(in the rows, 128 means zero)
Each path below is one point turned by a fixed rotation once a step. After each direction that follows a path, write how fast that rotation turns it, in deg/step (0 if it stays still).
Each turn is a multiple of 5 degrees from 10 to 175, or 0.
Each row of a path follows its step; steps can be skipped.
path 1
step 3: 162 194 152 140 120 97 157 105 112 117 159 156 130 133 146 149 104 144
 140 172 126 86 164 139 142 112 161 123 146 136 107 115 138 64 152 157
 132 137 141 145 151 166 84 140 112 149 148 107 137 118 159 121 147 150
 144 121
step 4: 104 118 149 155 124 124 120 122 162 93 104 80 104 143 139 183 154 155
 169 113 131 118 115 105 94 118 123 113 114 93 95 122 98 129 76 89 130
 129 141 97 144 137 91 91 93 130 146 138 128 171 144 108 145 93 109 117
step 7: 130 162 152 129 131 124 123 122 140 142 100 107 134 126 141 102 152 141
 163 105 136 144 195 109 111 95 87 132 116 168 161 111 110 134 102 151
 131 155 96 108 74 135 145 157 158 99 161 158 103 173 106 123 153 116
 131 150
step 10: 149 166 131 96 91 121 93 125 152 149 172 136 173 168 118 83 130 100 108
 138 73 108 121 105 122 150 138 106 113 136 142 104 151 171 88 140 105
 104 117 97 88 130 141 128 114 140 141 89 144 132 136 135 138 142 163
 125
step 15: 149 115 127 124 135 119 131 130 97 90 134 140 132 180 96 108 87 127 127
 135 171 91 192 101 169 148 157 116 149 113 111 141 137 115 107 160 144
 161 134 182 164 111 93 92 148 131 122 146 156 110 139 138 145 123 111
 123
step 18: 116 110 141 97 140 123 166 140 159 95 134 136 140 123 151 164 153 126
 148 91 118 91 122 185 127 133 143 108 130 146 165 165 98 99 130 125 94
 146 142 149 145 117 137 131 167 123 126 147 167 71 147 104 160 93 168
 135
step 23: 103 134 107 144 152 132 113 120 156 134 110 52 141 154 103 123 129 126
 123 140 138 115 89 100 102 133 155 107 121 118 130 106 161 114 209 100
 142 158 126 82 119 135 166 112 98 137 145 109 138 124 141 140 153 112
 144 93
Speeds:
135 122 128 131 121 131 121 128 144 132 123 125 135 129 141 142 137 119
 112 131 118 118 123 125 132 127 126 123 133 124 122 129 122 127 129 129
 118 135 124 133 115 127 127 125 114 133 129 126 124 118 128 127 119 129
 139 127 => 170
134 120 139 120 116 120 122 121 115 130 138 132 127 118 126 123 117 129
 131 132 134 117 129 132 123 121 135 121 123 128 122 122 125 134 124 135
 124 125 128 134 123 124 125 113 122 115 130 126 137 126 128 124 117 141
 127 120 => 155
134 125 114 135 124 127 127 128 129 120 138 129 138 133 131 119 127 129
 133 129 133 125 121 117 133 131 121 137 120 122 129 134 134 133 130 133
 130 144 122 122 125 112 130 119 141 135 125 117 138 126 116 121 130 133
 133 133 => 80
127 129 133 121 125 123 130 144 130 131 135 129 132 129 128 137 129 124
 141 130 121 122 110 139 126 129 136 141 131 114 134 129 130 133 129 116
 127 127 124 125 125 129 120 128 120 126 131 139 137 134 123 129 146 131
 135 122 => 55
136 124 126 117 126 127 130 122 133 136 124 126 132 128 129 131 128 125
 122 131 123 130 129 139 138 145 127 123 129 124 128 123 134 143 134 131
 143 131 138 138 128 132 135 121 131 127 122 121 133 146 120 144 127 127
 121 133 => 25
126 123 126 122 121 129 125 135 122 133 123 135 132 128 130 130 136 125
 128 134 125 129 122 116 128 134 128 130 119 132 119 126 120 122 120 126
 126 135 128 125 136 150 131 122 139 123 134 134 118 127 106 122 129 129
 117 120 => 145
path 2
step 1: 142 113 96 126 107 160 154 89 156 108 145 127 123 115 138 163 111 126
 121 127 80 128 115 157 86 104 108 149 123 163 132 165 125 98 146 167 92
 135 146 160 120 208 116 136 137 121 124 155 127 145 131 124 112 149 181
 165
step 2: 126 155 74 134 133 151 122 103 116 97 78 88 180 143 165 136 120 123 126
 126 125 132 129 136 119 126 137 158 68 119 151 148 148 92 156 112 73 93
 115 157 94 171 124 161 144 115 148 124 128 172 135 115 118 132 150 127
step 3: 149 132 148 137 116 153 106 51 130 127 113 104 156 114 180 89 106 116
 129 128 142 67 146 106 157 127 147 178 119 158 154 124 135 77 109 129
 110 117 115 181 149 120 127 156 150 119 126 151 120 156 139 118 99 140
 112 142
step 5: 148 149 121 127 117 159 91 134 87 114 131 145 95 127 176 100 108 137 143
 129 120 146 101 142 83 99 114 150 138 128 108 81 109 103 147 169 98 162
 84 163 156 136 91 127 155 117 137 101 132 137 110 127 102 180 128 83
step 15: 120 118 140 172 110 139 77 111 146 77 161 118 139 119 141 120 114 92 103
 80 135 131 148 129 107 132 106 162 130 97 125 152 103 100 147 169 88
 126 138 154 115 144 91 139 139 127 193 156 127 131 121 144 95 149 109
 86
step 21: 110 108 87 123 131 148 143 103 109 77 126 116 142 114 123 136 139 121
 117 63 99 104 133 146 140 92 119 152 136 141 133 104 107 123 130 141 88
 133 124 135 135 117 140 184 135 101 116 150 158 141 113 119 118 152 178
 39
step 23: 133 162 105 128 141 112 122 117 68 117 129 129 120 133 189 127 99 106
 133 121 136 127 182 91 122 107 130 167 143 153 142 121 146 113 116 143
 160 121 154 150 75 136 120 170 145 161 121 154 92 104 124 83 157 156
 115 88
Speeds:
137 123 134 134 121 134 131 129 131 143 122 125 130 125 142 135 131 126
 139 126 121 119 130 133 119 134 127 130 121 117 130 133 120 121 126 121
 112 128 127 131 133 131 133 121 119 120 142 132 133 131 121 117 123 131
 122 135 => 25
114 136 129 139 128 123 127 123 120 145 116 130 126 124 120 128 129 117
 130 127 125 134 133 130 125 138 129 138 130 138 121 134 132 130 133 135
 142 138 123 131 137 132 128 132 119 130 132 128 131 140 123 129 123 131
 118 115 => 40
115 139 134 113 121 129 126 119 122 119 131 129 130 129 134 136 115 127
 135 118 135 131 130 132 133 129 129 141 138 125 125 126 131 126 114 128
 125 137 136 126 122 117 132 118 124 134 126 133 128 132 128 121 116 121
 120 136 => 125
126 127 135 119 118 125 118 130 132 135 136 128 130 123 122 129 123 131
 128 126 120 128 114 151 133 134 133 121 133 128 135 124 114 123 139 130
 120 136 137 130 125 125 118 127 126 135 128 126 124 130 127 129 135 130
 130 110 => 70
133 120 137 125 130 121 138 140 121 121 123 127 130 120 134 134 122 127
 118 133 122 126 130 135 139 127 115 142 130 126 118 116 127 125 124 121
 132 133 119 138 130 118 135 136 125 127 131 114 124 136 127 127 138 136
 134 128 => 25
path 3
step 10: 151 135 126 168 108 126 152 204 112 146 133 116 129 153 103 147 90 83
 145 73 86 113 174 76 168 127 112 100 108 111 174 120 147 167 132 161
 154 118 130 158 157 159 136 125 121 100 95 148 112 112 111 121 104 96
 129 129
step 14: 151 95 175 123 118 120 96 124 121 99 132 131 137 156 134 131 84 148 131
 126 90 70 157 112 144 155 109 110 95 95 131 102 111 114 121 106 177 142
 116 153 196 123 180 158 143 98 129 186 98 182 133 131 109 145 149 107
step 19: 89 114 129 98 141 139 125 149 90 107 127 120 137 172 73 156 98 120 120
 96 113 104 158 139 140 142 142 143 132 111 136 140 139 179 112 122 130
 138 173 153 186 194 148 119 164 159 88 132 73 124 147 103 116 88 137
 173
step 21: 124 136 145 105 146 72 132 138 109 121 129 145 112 195 51 139 119 172
 107 102 99 95 137 79 134 100 138 154 113 144 139 137 117 106 114 110
 146 114 184 133 147 130 192 108 146 139 86 172 110 107 132 115 146 111
 156 109
step 22: 112 120 140 170 150 123 157 145 151 99 129 104 133 136 120 160 121 138
 156 132 93 112 173 106 138 157 60 121 106 158 138 158 157 142 89 104
 157 150 149 105 158 147 181 173 153 112 98 130 66 131 149 155 94 93 142
 88
step 24: 125 149 111 105 144 105 108 156 84 127 119 170 117 121 113 136 104 144
 137 130 72 130 144 99 135 118 111 107 110 109 148 127 170 114 75 82 114
 162 122 140 135 150 159 129 147 91 121 163 71 182 152 126 77 116 134 57
step 25: 125 103 142 132 54 107 92 136 102 117 88 141 122 158 76 171 96 121 129
 129 125 122 157 107 146 156 125 142 140 132 163 100 105 168 95 130 98
 167 156 90 134 173 134 176 137 167 76 143 100 136 119 117 96 122 145
 108
Speeds:
127 124 125 126 116 134 142 136 145 129 122 121 126 135 131 126 125 127
 142 125 138 127 128 134 133 134 125 128 127 125 135 133 126 141 142 125
 121 121 141 128 133 134 126 132 138 133 129 121 131 138 128 129 116 120
 132 123 => 120
126 113 133 124 132 132 127 137 122 114 119 141 127 128 136 129 125 132
 125 120 137 133 134 134 131 121 135 140 133 133 135 139 117 132 128 122
 133 130 130 126 115 123 129 118 130 134 111 123 130 129 131 121 136 128
 122 127 => 175
118 119 129 136 136 136 141 128 126 126 125 116 134 129 127 129 129 140
 126 132 125 118 130 117 121 110 118 130 128 132 117 128 120 127 135 128
 127 123 134 143 130 128 143 127 117 131 130 125 127 126 125 135 132 123
 124 120 => 40
124 113 121 110 118 137 122 129 122 121 127 129 132 125 120 131 130 136
 128 132 126 119 120 127 128 118 125 127 126 114 138 123 130 129 133 127
 134 133 120 128 134 140 117 131 125 142 130 138 125 138 123 127 128 140
 130 133 => 65
110 126 138 129 127 134 126 131 123 137 118 131 121 121 113 130 123 125
 126 130 130 116 118 135 130 135 128 129 132 133 134 116 130 121 127 139
 127 123 138 124 122 115 130 118 136 136 133 129 124 131 122 136 130 118
 127 135 => 175
140 111 123 120 127 125 129 127 136 133 126 139 117 128 114 135 139 132
 128 135 133 135 136 123 128 123 127 130 124 135 115 125 123 123 117 135
 125 130 137 126 125 131 123 128 136 123 127 126 136 125 116 139 127 133
 139 121 => 85
path 4
step 3: 133 161 117 109 118 99 112 106 167 98 134 109 126 128 157 138 100 120
 111 137 180 83 110 108 143 96 123 141 144 160 158 168 104 131 145 115
 117 161 131 87 157 108 144 133 129 156 72 157 104 127 108 77 106 136
 136 156
step 8: 128 138 89 110 124 149 111 127 127 87 153 130 159 125 146 154 126 88 161
 131 174 128 95 113 166 87 157 140 104 113 142 115 144 161 134 173 102
 112 157 101 149 145 113 121 84 183 143 147 141 121 129 84 144 150 132
 114
step 9: 114 84 139 121 117 131 164 108 136 158 75 125 157 100 133 116 115 155 85
 146 149 115 162 127 104 81 141 164 80 132 127 133 130 83 92 150 97 106
 123 118 143 162 135 146 105 104 108 79 127 119 146 128 149 135 154 108
step 10: 168 166 124 124 104 107 192 126 146 116 136 112 129 131 115 110 124 128
 196 92 105 127 114 94 139 104 95 121 156 168 145 134 134 118 138 147
 129 120 159 116 118 194 118 165 127 130 154 111 154 125 140 117 91 101
 138 110
step 13: 138 142 81 119 142 118 150 165 133 143 163 167 137 119 128 124 72 145
 113 113 136 152 120 108 126 118 124 151 134 141 131 129 101 159 86 173
 126 116 165 124 154 128 112 144 157 131 170 153 135 154 153 75 97 174
 169 122
step 16: 109 127 122 142 164 155 118 151 122 115 90 169 98 114 133 97 132 99 177
 98 151 127 144 100 121 119 110 153 119 97 117 111 96 134 102 135 106
 114 131 113 137 152 100 68 126 159 96 166 165 167 136 112 155 153 154
 108
step 22: 138 113 129 79 115 134 131 66 127 78 101 111 76 164 143 117 150 138 133
 159 109 122 123 145 85 115 97 143 118 142 189 127 132 130 139 104 118
 145 113 128 89 107 139 133 130 179 138 121 120 163 162 122 125 136 104
 148
Speeds:
128 115 127 118 128 129 129 129 124 132 135 133 128 127 130 127 122 133
 131 128 121 137 117 145 126 126 126 137 122 125 135 139 134 147 132 131
 127 117 127 131 121 130 121 128 129 125 132 117 119 134 128 123 120 142
 114 128 => 160
127 123 140 127 130 106 106 125 129 122 129 137 130 122 128 120 134 127
 125 126 139 123 131 129 125 133 121 130 127 133 121 136 129 121 129 124
 140 117 134 121 117 130 120 124 134 126 135 139 132 122 125 123 127 134
 127 126 => 25
115 124 131 129 112 117 139 134 129 137 128 123 132 132 125 139 124 123
 133 122 135 123 119 128 125 136 135 118 115 134 125 128 129 125 125 124
 121 121 134 131 128 114 132 128 128 136 126 133 135 122 126 125 141 132
 109 126 => 120
117 123 132 129 125 131 128 122 114 134 127 144 129 135 127 129 131 126
 129 133 131 128 133 126 128 133 141 120 122 120 126 123 124 129 124 140
 140 117 131 136 135 140 131 134 122 128 118 134 121 140 125 124 126 131
 139 111 => 95
133 134 140 121 127 139 130 119 121 123 125 121 134 137 122 134 133 151
 130 132 110 124 143 132 130 134 127 127 119 130 124 134 129 123 125 132
 123 123 134 122 125 132 126 136 134 125 135 136 130 128 121 130 136 129
 122 135 => 140
118 129 132 127 127 132 128 122 131 124 130 131 137 130 117 117 126 132
 132 127 139 132 136 138 124 113 120 124 118 130 133 128 129 137 127 130
 132 134 126 139 115 115 127 130 139 124 122 120 136 127 127 139 136 117
 136 118 => 145
134 132 135 135 121 123 144 131 130 121 142 125 128 122 140 121 128 138
 123 120 128 114 131 136 130 128 136 137 124 128 123 124 125 120 122 129
 142 131 130 130 127 125 125 118 117 116 125 123 117 128 126 140 127 130
 124 122 => 130
path 5
step 1: 120 94 89 174 126 86 139 133 174 125 124 140 109 127 147 150 102 116 157
 147 104 102 126 145 150 115 149 123 154 120 178 137 87 107 102 96 175
 118 146 115 163 144 162 143 163 115 126 156 109 122 149 158 102 117 126
 100
step 7: 130 69 74 159 137 93 149 125 162 130 135 143 129 107 158 132 122 99 140
 108 113 107 114 115 152 148 138 120 161 86 119 131 93 60 104 105 142
 118 130 154 118 127 132 129 112 130 118 153 171 145 163 140 132 140 146
 89
step 9: 99 65 133 147 124 145 92 123 153 155 152 161 114 156 152 166 91 126 138
 130 129 163 142 117 127 123 116 135 97 130 139 127 159 100 87 114 175
 158 142 147 156 128 146 98 141 103 165 146 132 111 92 143 100 176 129
 127
step 10: 107 94 101 128 117 158 142 153 144 142 133 162 141 106 124 189 108 97
 127 97 124 98 140 156 170 86 118 118 117 143 148 105 142 119 128 116
 153 137 116 146 99 69 97 93 148 139 139 158 128 138 107 128 78 141 144
 98
step 11: 171 106 117 97 133 199 158 153 130 104 135 137 118 101 151 170 117 91
 128 140 107 109 122 117 127 152 112 139 75 141 90 116 87 111 113 138
 157 142 103 150 98 116 138 93 115 152 112 107 133 162 84 136 101 137
 119 131
step 14: 155 97 162 129 130 122 100 130 158 153 162 177 133 140 131 109 71 85 118
 128 118 112 138 147 141 136 124 113 121 132 143 120 89 66 79 98 130 106
 99 127 100 136 188 114 120 107 135 133 132 132 105 155 157 146 130 126
step 16: 104 119 119 145 123 145 155 155 135 131 120 196 143 129 123 191 120 104
 123 124 135 92 129 144 127 151 128 137 114 122 86 93 124 109 127 123
 135 119 98 171 120 110 137 137 152 105 159 147 146 103 117 118 41 156
 116 129
Speeds:
133 127 127 126 120 142 118 127 137 135 138 121 123 130 135 126 131 136
 114 139 125 126 127 138 124 138 122 128 130 129 130 118 127 129 123 136
 120 128 121 119 123 137 130 132 123 121 117 119 124 131 117 134 129 138
 139 137 => 125
113 130 129 128 123 135 133 124 128 122 121 124 122 129 129 132 138 123
 127 129 143 123 130 128 143 142 111 131 127 138 127 137 122 133 132 131
 128 131 125 137 126 124 126 130 120 138 122 130 116 133 118 123 117 123
 121 128 => 60
141 133 115 131 124 125 139 126 133 135 115 128 128 132 123 122 121 127
 129 133 129 123 137 130 131 127 127 127 113 129 125 115 131 129 144 146
 122 127 129 132 135 129 129 117 139 131 136 125 127 137 123 131 117 131
 128 126 => 65
121 130 124 113 119 124 136 136 133 134 129 129 137 127 137 141 135 131
 121 134 125 127 133 138 116 120 122 123 127 124 127 123 122 121 139 122
 120 119 126 125 121 128 137 130 125 140 124 134 129 126 139 114 125 130
 122 118 => 125
